Where one turn sends some rows of the set: a few examples, then the rows asked:
k_966: [ 5,  7, 23,  5, 15,  4, -6, 11, 11,  9,  1,  0,  4,  5, -3,  0,  4, -6,
  2,  1, -7,  9,  8]
k_228: [ -3,   3,  -8,   2,  -1,   6,  -1,  -1,   7,  12, -17,   0,  -3,  -1,  -4,
   9, -10,   4, -10,   5,  13,  20, -12]
k_476: [ -6,   0,   9,   4,   1, -11,   5,   6,  20,  10, -11,   1,  -4,  -5,  -6,
  -7,   9,  -5, -14,   1,   4,   8,  -8]
k_423: [ 11,  18,  21,   8,   3,  -5,  -6,   4,  -4,  -3,  -2,  -4,  16,  -2,  -4,
  -9,  -1,  -9,   4,   8, -13,   0,  -4]
k_704: [ -2,  11,   5,   2,  -1,   3,  -2, -15, -20,  -9,  -2,  -2,   3,   6,  -2,
   0,   5,  -1,  -2,  -6,  -8, -17,  -7]
k_102: [  8,  15, -11,   9,  -5,  -2,  -8,  -2,  -6,   7, -14,   1,   7,   3, -10,
  -3, -19,   1, -13,   4,   7,   6, -19]
k_229: [  2,   3,  13,   3,   5,  -6,   6,  -5, -13,  -5,   2,  -7,  -4,   2,   3,
  -1,  21, -10,  -4,   9,  -3,   7,   3]
k_137: [ -3,   1, -15,   6,   2,   1,  -3,   9,  -5,   9,  -1,   2,  -3, -10, -15,
  14,  -5,  12,  -5,  -7, -13,   2, -16]
k_865: [-11,   5,   4,  10,  -4,   5,  -7,  -3,   9,   6, -14,  10,   3,   2,  -6,
   0,  -7,   0, -12, -18,   4,  -7, -12]
k_100: [ -5,   6,  15,   7, -19,  14,  -7,  -7,  -2,  -4,  -1,   9,   8,   5,  -1,
  14,  -4, -13,   0,   4,  -3,  -1, -14]
k_347: [ -5,  21, -17,   0, -11,  -5,  -8,   0,  12,   3,  -7, -11,  -7, -11,  -6,
  10,   1,  -8,   1,  -3,   3,   5,  12]
k_513: [  0,  17, -13,  -3, -16, -10,   4,  13,   5,   5,   1, -12,  -5,  -2,  -4,
   5,   8,  -7,  -2,  -8,  -6,   8,  15]
k_346: [ 11,   5, -15,   7,   2,  -3,  -4,  -7, -10,   4,   3,  -5,   0,  -6, -11,
  18, -12,   4, -10,  -4, -15,  -2, -13]
k_106: [  1,  -4, -16,  -3,  -7,  11, -10, -11,   3,   6,   1,   6,   5, -19,   3,
   3,   2,  -3,  -2,  -1,  14,   9,  -3]
k_79: [ 13,   2, -17,   7,  -9,   3,  -7,  -2,  -2,   0,  -7,   0,  17, -20,   2,
 -14,  -5, -10,  -3,   6,   6,   4,  -6]
k_164: [ -1,   1,  -1,   8, -19,   5,  -5,  12,  13,   9,  -1,  -2,  12,  -3,   5,
 -12,   1, -11,  17,  -5, -11,   7,   0]
k_146: [  3,  -2, -18, -16,   6,  -1, -10, -10,  11,   8,   4,   2,   2, -11,  -8,
  -7,   7,   4,  -6,   6,   4,  -1,   6]
k_43: [ -3,  -2,  10,  -2,  -8,   5,   0,  -6,  22,   6,  -2,   1,   2,  10,  -9,
  13,  -6, -14,  -4,   5,  -7, -10, -13]
k_660: [ 11,   6,   2,  -3,  -9,   7, -21, -15,  10,   5,  10,   1,   2,   7,   4,
  -4,   2,  -7,   8,  10,   6,  -6,   9]
k_489: [  7,   2,   1,   2, -19,   1,  -5,   6,   8,   4,   8,   5,  17,  -1,   6,
 -12,  11,  -6,  16,   8,   7,   3,  -5]
k_830: [  0,   6,   9,  -1,  -9,   7,  -1,   2,  18,  -1,  14,  -6, -11,  10,  -5,
  10,  15,  -1,  -7,   4, -14,   9,  -7]
k_78: [  6,  22, -10,   4, -23,  -2,   0,   5,  -6,  -3,  -4, -16,  -5, -12,   2,
   7,   3,  -4,   2,  -3,   4,   6,  10]
k_117: [  2,   0, -14,  -6,  14,  -4,  11,  -1,  -5,   6,  -4, -13,  -2,  12,  -6,
   5,   4,  -9,  -1,  11, -12,  12,  -2]
k_62: [  0,  -8,   4,   2,  10,  -1,  19,   1,   6,   2,  -2,  -5,   6,   7,   2,
   4,  10,  -7,   0, -11,   0,  -5, -10]
k_133: [  2,   7, -10,   3,   9,   2,  -2,   2, -27,   3,   2,  -1,   4,  17,  -4,
   1,   3,  -4,  -1,   3,  -8,  12,  -1]
k_409: [  5,  -7, -14,   4,  -3,  11, -10,  10, -13,   6,   4,   2,   2,   0,  -1,
 -15,   6,  -4,  -8,  -3,  -9,   7,  17]
k_565: [ -8,  -3,  13,  -3, -13,  10,   5,   7,  -1,  -2,   6,   2,   0,  12,  -8,
   6,   9,  -6,   4,   7, -18,  -8, -10]
k_42: [ -3,  18,   4,   5, -14,   1,  -8,  -5,  22,  -6,   1,  -2,   3,  -3,  -7,
   8,   2, -11,  -4,   7, -10,   8, -22]
k_10: [  9,   6,  -9,  -1,   2,  -5,  -3,   3, -10,  -4,  -4,   7,   7,   0,  -8,
   7,  10,  12, -17,  22,  -2,   7,   3]
k_324: [ 11,   8,   2,  -8, -17,   1,  -6, -15,  10,   3,  10,  -6,  11,  -6,   9,
  -3,   5,  -3,  17,   3,   0,   2,  -2]
k_806: [ -2,  -1, -11,  -7,  17,   0,   5,   5,   6,  13,  -3,  -3,  -5,   5, -11,
   4,   3,   7,  -1,   8,   9,   8, -13]
k_247: [  2,  -3, -17,   2, -20,   5,  -3,   9, -14,   1,   1,  -1,   5, -13,  -5,
 -19,   0,   1,  -4,   0, -10,  -2,  -6]
k_116: [ -1,   6,   1,  -2, -13,  10, -23,  -8,  13,   9,   4,  -5,  -7,   4,  -1,
  -7,  -3,  -1,   9,  -3, -13,  -5,  12]
k_80: [  9,   1, -14,   8,   7,  -8,   3,   9,   2,  -2, -13,   5,  13,   0, -11,
   5,   4,  -1, -16,  21,  -5,   7,  -1]
k_199: [  2,  23,   8,  11,   0,  15, -14,   7,   6, -12,  -3,   7,  16,   4,  -6,
  -5,   5,   8,   4,   2,  -1,  -4, -13]
k_147: [  6,   0, -14,   8,   3,   0,   4,   2, -11,   5,   5,   2,   5,  -7,  -4,
  23,  -1,   2,  -3,  -7,  -9,  12, -12]
k_978: [ -1,  12, -21,   1,  -1,  -3,  -7,  13,   7,   7,   4,   5,   2,  12,  -8,
   6,   6,  -9,  -1,  -6,  14, -10,  10]
k_323: [  3,  20,  24,  -2,   3,  -2, -14,   0,  12,   5,  -2,   5,   7,  -7, -11,
  -4,  -1,   8,  -1,   5,   2,   2,  -6]
k_730: [ -3,  18,  10,  12,  -5,  -6, -17, -13,  -6,  -4, -13,   2,  -4,  -3,  -7,
  -7,  -3, -11, -17,   5,  -3,   2,  -2]
k_944: [  7, -10, -21,  -5,   3,   2,  -6,  -7,   5,  10,   7,  -5,  -1,   1,  -4,
  -4,  -1, -14,  -9,  -2, -13,  -1,  11]
k_20: [  4,  19, -17,   5,  -8,   2, -10,   6,  -2,  -1,   0,   0,   2,   1,  -7,
   5,   1,  -3,   3,   2,  23, -17,   2]
k_793: [  2,  12,   8,  19, -14,  14,  -8,   3,   0, -10,   4,  -7,  -5,   4,   0,
   6,   5, -14,  -1,   6, -19,   9, -10]
k_955: [ -1,  16,  -8,   0, -13,   0,  -4,  -1, -24,  -1, -10,  -1,   2,   7,  -9,
  -4,  -6,   6, -10,   7, -10,  11, -10]
k_435: [ 11,  12, -16,   7, -12,  -3,   3,  16,  -7,   1,   6,  -3,   8,  10,  -3,
   0,   5,  -7,   0,  -3,  14, -12,   6]
k_382: [ 16,  13,   7,   7,   9,   9,  -2,   9,   9,  -8,   5,  -8,  10,  17,  -6,
  -6,   5,   1,   0,   3, -13, -10,  -2]
k_731: [ -1,   1,  -3,   8, -12,   5, -18,  11,  16,  10,   0,   2,   3,  10,  -4,
 -19,  -1, -10,   8,   4,  -8,  -8,   5]
k_523: [  7,   3, -10,  13,   5,   4, -11,   6,  -5,   1, -15,   9,   3,   2,  -8,
   9,  -2,   3, -20,  18,   0,  10,   8]
k_378: [ 9, 14,  7,  5, 12,  9, -7,  0, 24, -1,  3,  6, 16, 12, -1,  7,  4,  0,
 -3, -4,  4,  4, -4]

k_489 turns into k_164
k_42 turns into k_199
And these:
k_966 turns into k_43
k_978 turns into k_347
k_704 turns into k_229
k_102 turns into k_955
k_146 turns into k_106
k_147 turns into k_80

